Each path is a new rotation, seen through one point. The rows after it are directions, each followed by how far the rotation turns it, in degrees per step (0 if it stays put).
Each turn is a multiple of 5 degrees from 10 to 175, or 0.
Each row of a path follows its step; steps can be skipped.
path 1
step 0: [  7.4 -11.2  18.1 -26.5   2.8  -3.9  -2.7  16.2 -15.9 -13.9   5.4  18.5
  17.6  17.7  34.7   2.0  -1.3 -15.6  -5.2  -9.6   1.3  -8.5   0.6  18.6
  19.8  -1.2 -10.4 -19.6  16.4  -3.2  19.3  -7.1]
step 1: [  0.8  -6.4 -13.3   2.1  13.7  30.5  -5.6   9.5 -14.3 -12.4  -4.0   5.2
   8.3 -12.4   6.2  -8.1   3.8  -9.4  -7.0   1.4 -14.1   9.0 -13.2  17.6
  -2.9  -2.6  16.9  -7.7   5.1  -5.3  38.0  41.5]
step 2: [-13.3 -13.7  -7.3  28.6  23.2   2.8   4.0   7.8  -8.3  -5.3   2.0  31.5
   5.6 -13.6  -8.1   8.2   9.4  -5.5 -14.4  25.3 -17.9  12.1  22.3   1.3
  11.1   7.8 -21.1  13.9   0.9  14.1  -6.8  17.3]
step 3: [  1.4  16.4   2.3   3.1  18.6 -19.0  15.1   6.6  -9.2  18.3 -20.8   8.7
 -10.6   0.7  16.3  19.8 -16.1  15.0 -22.3  -4.1   7.7  12.6   5.3  20.8
  12.7  36.3   2.0  -9.4  -8.7  15.0  -4.9  -0.3]
step 4: [ -6.6  -3.0   0.7  -4.9 -30.9 -21.7  19.2  23.2 -20.1   1.1  14.4  -6.7
  14.3  21.5  16.5   7.2  13.3   5.8 -11.8  10.6 -11.7  10.9 -25.2   4.4
  14.6  19.3  16.7   0.0  12.7  -1.6  12.3   7.9]
step 5: [-22.3 -24.2   9.2  -9.7   9.3   2.4 -21.4 -15.4 -19.7  -2.7  15.3  15.1
  28.4   1.7   5.0  -1.4   4.7   7.9 -23.2   3.1   7.3  11.7 -10.6  -2.9
   2.0  -9.4   3.7 -29.7  21.1  -5.1  12.1  11.3]
step 6: [ -2.8 -15.6   0.1   2.3  33.7  22.8  -8.8  11.0 -28.5 -15.9   6.8   2.7
  16.1  -7.5  -8.8  26.0 -21.3 -14.1   9.4   8.6  -2.1  -2.7  -5.7   3.2
  15.7   6.2   6.8  -3.2 -27.4  15.7   9.5  11.0]
step 7: [  4.5 -10.1  -6.4  -1.3  19.1  -5.7 -12.2  31.6   7.4  18.2   7.3  20.9
 -12.6   1.2  16.6  -0.8   1.1   9.0  10.8  23.4 -17.2 -10.6  15.1   9.4
  10.1  34.9 -11.7  -1.1  -3.1   6.1  18.9  14.3]
step 8: [-12.3   2.8  -0.9  10.3   6.9 -28.8  12.2   9.3  -1.2 -18.4  -9.9   6.3
   0.5   4.1  29.5   3.0  18.7  -8.7 -26.1 -15.3  -6.6 -10.7  -2.6  20.9
 -15.6  23.5  -3.0 -16.4   4.7   1.8  -0.6  25.8]
step 9: [-19.7   7.8  -9.1  -1.6  -6.7   7.3  10.9  24.7 -12.8 -12.2   8.3  12.6
  23.7   9.7   4.5  21.3  -6.4  -3.4 -18.1 -15.6   5.0  44.0   4.3  11.5
   4.4  -1.8  -0.3   4.6  20.2  -9.8  13.1   7.7]
step 10: [  9.9  15.5   6.9  -0.5  24.5   4.1  -2.6 -15.6 -40.9   4.8  22.0   9.9
   5.1 -12.9  -6.8   9.5  -2.4  18.6  -9.7  23.8 -17.3  25.6  -3.3 -10.5
   3.0   6.5  14.5  -6.7   7.3   2.2  12.1  13.3]
step 11: [ 11.7 -24.7   3.9   2.5   1.0 -10.8 -11.9  -5.6 -39.6  -8.4  -1.1   7.4
   2.2  17.5  10.3   4.6  -1.9  -5.4  -1.5  29.8   5.6  -8.7  15.3  19.8
  27.6  17.7  -7.5  -5.9  -7.2  24.8  -5.6   1.0]
Directions:
[ -0.4   1.1   6.7  -3.6   0.4   1.6   8.6  -0.8  -1.4   8.0  10.3  -2.6
  -1.7  -6.5  -0.9  -3.9 -17.6  -7.2   0.5  -7.1 -10.6  -1.7   0.8   5.8
   1.8   6.2  -0.3   4.2   3.6  -2.8   3.8  -5.1] : 115
[ -5.6  -1.8   0.6   2.3  -6.0   3.7   9.9 -10.3  -1.1  -2.5  -5.3   7.5
   3.3   1.0   6.0   6.1  -8.0  -7.7  -0.3   2.0   8.5  -7.7  10.1  -9.2
  -5.4   4.0  -0.9  -8.2   3.5   4.0  -0.3   0.0] : 125
[ -1.8  -1.6   9.0  -9.1  10.9  -0.4   1.7   1.5  -0.5  -5.3  -2.2   1.9
   0.2  -7.1   2.6 -14.1   6.6  -3.6  -4.6   5.1  -0.4   4.4  -1.5  -7.0
  -4.2   7.1  -3.5  -4.1   3.4   0.9 -10.3  -9.1] : 135
[ -6.1  11.9  -0.8   3.8  -0.7  -5.0   0.9   2.9   0.6   5.4  -1.8 -11.5
   2.0  -0.4   5.9   6.0  -2.5   3.8  -2.6  -1.8   0.3   7.7  -2.7  -4.6
  -4.7   1.0  -6.5   5.9  13.8  10.9  -7.1   3.7] : 65
[ 2.5  1.3  4.9  1.2  6.6 -0.6  6.6 -1.4 14.5  3.7  5.3 -0.8  8.8  9.8
 -9.0  2.4  9.4  0.1 -0.4  3.8 -7.5  0.0  7.8 -5.5  2.4  0.6  1.7 -1.6
  6.6  3.7  9.8 -2.9] : 140
[ -8.1  -5.8  -1.2   5.0   2.9   4.1  -0.9   2.6  -0.4   2.5  -2.2   4.4
   8.2   0.2 -12.8  -2.6  -6.5  -3.5  -2.9  -7.6  -5.3  12.1   1.1  -7.9
  -5.8  -8.1   0.7  -2.2  -4.1  -4.8  -6.9   9.1] : 95
path 2
step 0: [ 21.6   3.0 -36.5  18.6   7.2   3.3   3.0  20.1   3.0   4.7  -9.8  11.6
 -18.4  26.0 -12.3   7.2  37.8 -12.2   1.3  19.7   8.2   2.9  -2.9  -8.8
  -7.5 -14.6  -8.2 -15.5  -3.0  -3.0 -19.2 -11.5]
step 1: [-13.6 -13.1 -22.6   6.0  16.2 -13.5 -23.9   3.5   3.1   4.1  -0.5  24.4
 -13.6  -9.4 -16.4  -2.9   9.7  -7.2 -12.8  -6.5   1.0  12.9  12.4  -6.4
   2.3  -4.6  44.8  -3.1   5.2   9.5 -33.6  16.5]
step 2: [ 11.6   2.5 -29.8   9.7  -0.9  -9.3   8.9 -19.4  29.8  17.2  -2.6   5.6
  -8.3  -0.1   6.2 -24.0 -12.8  -7.0   4.0   1.1  22.7   6.8 -18.7   6.8
  24.8  -9.9   8.8   3.2  17.9 -16.5 -30.1 -14.9]
step 3: [  8.1 -26.4 -15.9  14.1  -8.8 -10.1 -14.7 -12.7  -8.9 -21.2  10.2  21.4
  -8.9  -4.8 -14.1 -12.3  21.1 -11.1  -4.4  29.7  13.3 -17.6 -10.7  16.4
 -15.1  -5.3   7.1  -6.3  27.1 -22.0  -1.2  -7.9]
step 4: [ -8.7  -7.6 -19.6  17.7  25.0   0.4   0.8 -28.0   8.7 -24.7 -11.2  23.0
  12.0  23.3   6.6  -5.6   1.8  -3.3 -24.3   2.5  29.9  -4.9  -9.6  -7.1
 -17.2   1.0  12.3   3.4 -10.5  19.9 -17.0  -4.1]
step 5: [-20.4   3.2 -34.9  -0.5  -3.3 -26.6   0.4 -12.6  23.3   2.1  12.3  -2.7
  -0.6  -9.2 -18.9 -16.8  15.0 -13.4   9.4 -11.3  17.3 -33.8 -11.1  -8.5
  -4.3  -5.6  -9.0 -24.1  -8.3   2.3 -13.7  11.7]
step 6: [  0.0   5.9  -3.9  24.0   2.3 -24.7 -16.2 -33.7  17.3   1.5  21.6 -10.9
 -16.1   5.5 -26.9  -8.6  -6.5  22.9 -14.6  25.0   5.7  -4.5  14.9   0.3
 -12.6  15.5  -2.5   4.2  17.0   5.9 -17.8  -5.1]
step 7: [  5.5  13.3  -1.6  12.0   7.9   0.7  12.5   2.6  -0.9 -12.7  18.2  22.1
   3.9  -7.9   0.6 -27.8  -1.5  26.6 -14.6 -11.9  21.4 -28.5   3.1 -17.0
 -18.2  -7.1   3.8  -9.4   2.0 -11.7 -20.3 -33.3]
step 8: [  7.8   5.2   1.4  16.0  41.0 -21.0 -16.0  11.3  17.6 -10.7   0.0  14.6
 -15.3 -10.2  -7.2  -1.6  13.1   0.9   8.5  17.1  11.6  -4.5 -14.1   4.9
 -20.9   9.0 -27.5 -22.1 -19.0  -7.7 -19.4   1.6]
step 9: [  2.7 -10.2 -13.3 -16.0   6.2 -18.8 -12.8   9.5  17.8  -0.1  11.3  -1.5
 -26.7   4.7 -15.0 -16.7 -13.2  10.5 -30.0 -12.0  10.5   7.8  13.0   5.2
 -32.8 -27.1  -0.4   1.8  -8.1  10.6 -23.8   9.1]
step 10: [  7.1  -5.2   0.2  15.7   7.5 -11.7   4.3   0.2  16.5   3.3  24.7  25.2
 -10.0  -2.2   6.1 -15.7 -31.5  17.8  28.4  10.8   5.1 -23.5   5.3   7.7
  12.1 -25.0  -2.6  10.9  -4.9  -5.1 -32.0  12.2]
step 11: [ 33.1 -27.2  17.7   5.5 -15.6  -0.4 -13.8  -8.5  16.2  -4.3  -1.4  38.0
 -22.3  -1.2 -15.0 -20.4   0.1  -5.3 -20.6  10.4   9.4 -11.1  -1.8  -4.5
  -1.0  -0.6 -27.1  -3.5 -13.0 -12.1  -1.4  -6.4]
Directions:
[14.9 -7.3 -2.9 -1.8 -0.3  6.5  0.1  7.5 -7.9 10.0  0.4  7.9 -3.6  1.7
 -7.8  8.9 -7.9 -1.1  0.2 -1.2 -2.8  4.1  1.2 -0.7 10.7 -5.0 -0.7 -0.6
 -7.0  1.8 -0.2  2.8] : 25
[ -1.6  10.5  -6.5  -3.3   1.7  -4.7   8.7  -1.4  -5.0   2.7  -1.7   9.0
  14.3   3.8   9.9   0.0 -10.7   0.2  -0.1 -10.4  -0.1  -2.2   2.6   1.7
   1.7  -2.5  -2.2   0.0   1.7  -5.2  -8.7  -0.6] : 135
[  3.6   6.9   9.1   0.0  -0.9  -4.8   1.2  -3.7   5.7  -2.7  -3.2   5.1
  -4.3   0.7   0.2   6.5  -4.7  -7.0 -14.9   0.5   2.8   8.1  -5.0  -0.3
   3.3   9.2  -4.4   8.5   2.7  11.1  -4.9  -2.0] : 155
[  4.2   3.7  -7.8  -3.7   3.2   1.0   5.3 -10.0  -2.7   2.0   3.8  -5.2
   3.9  -4.5  -5.3   8.0  -2.4  -2.5  -2.7   3.5   4.5 -13.0   5.1 -12.4
  -2.9  10.0  -0.9   4.8  -3.8   0.0   9.3   1.2] : 45
[  7.0   1.3   4.5  -0.3  -4.8   4.7  -1.5  -5.2  -1.1  -0.9   5.0  -9.4
   8.9  -8.8  10.5   7.1   2.9  -7.1   4.4  -6.5 -12.6   6.3   2.9   4.5
  -2.1  -1.5   1.7  -1.6  -3.8   7.4   4.2  -6.0] : 0
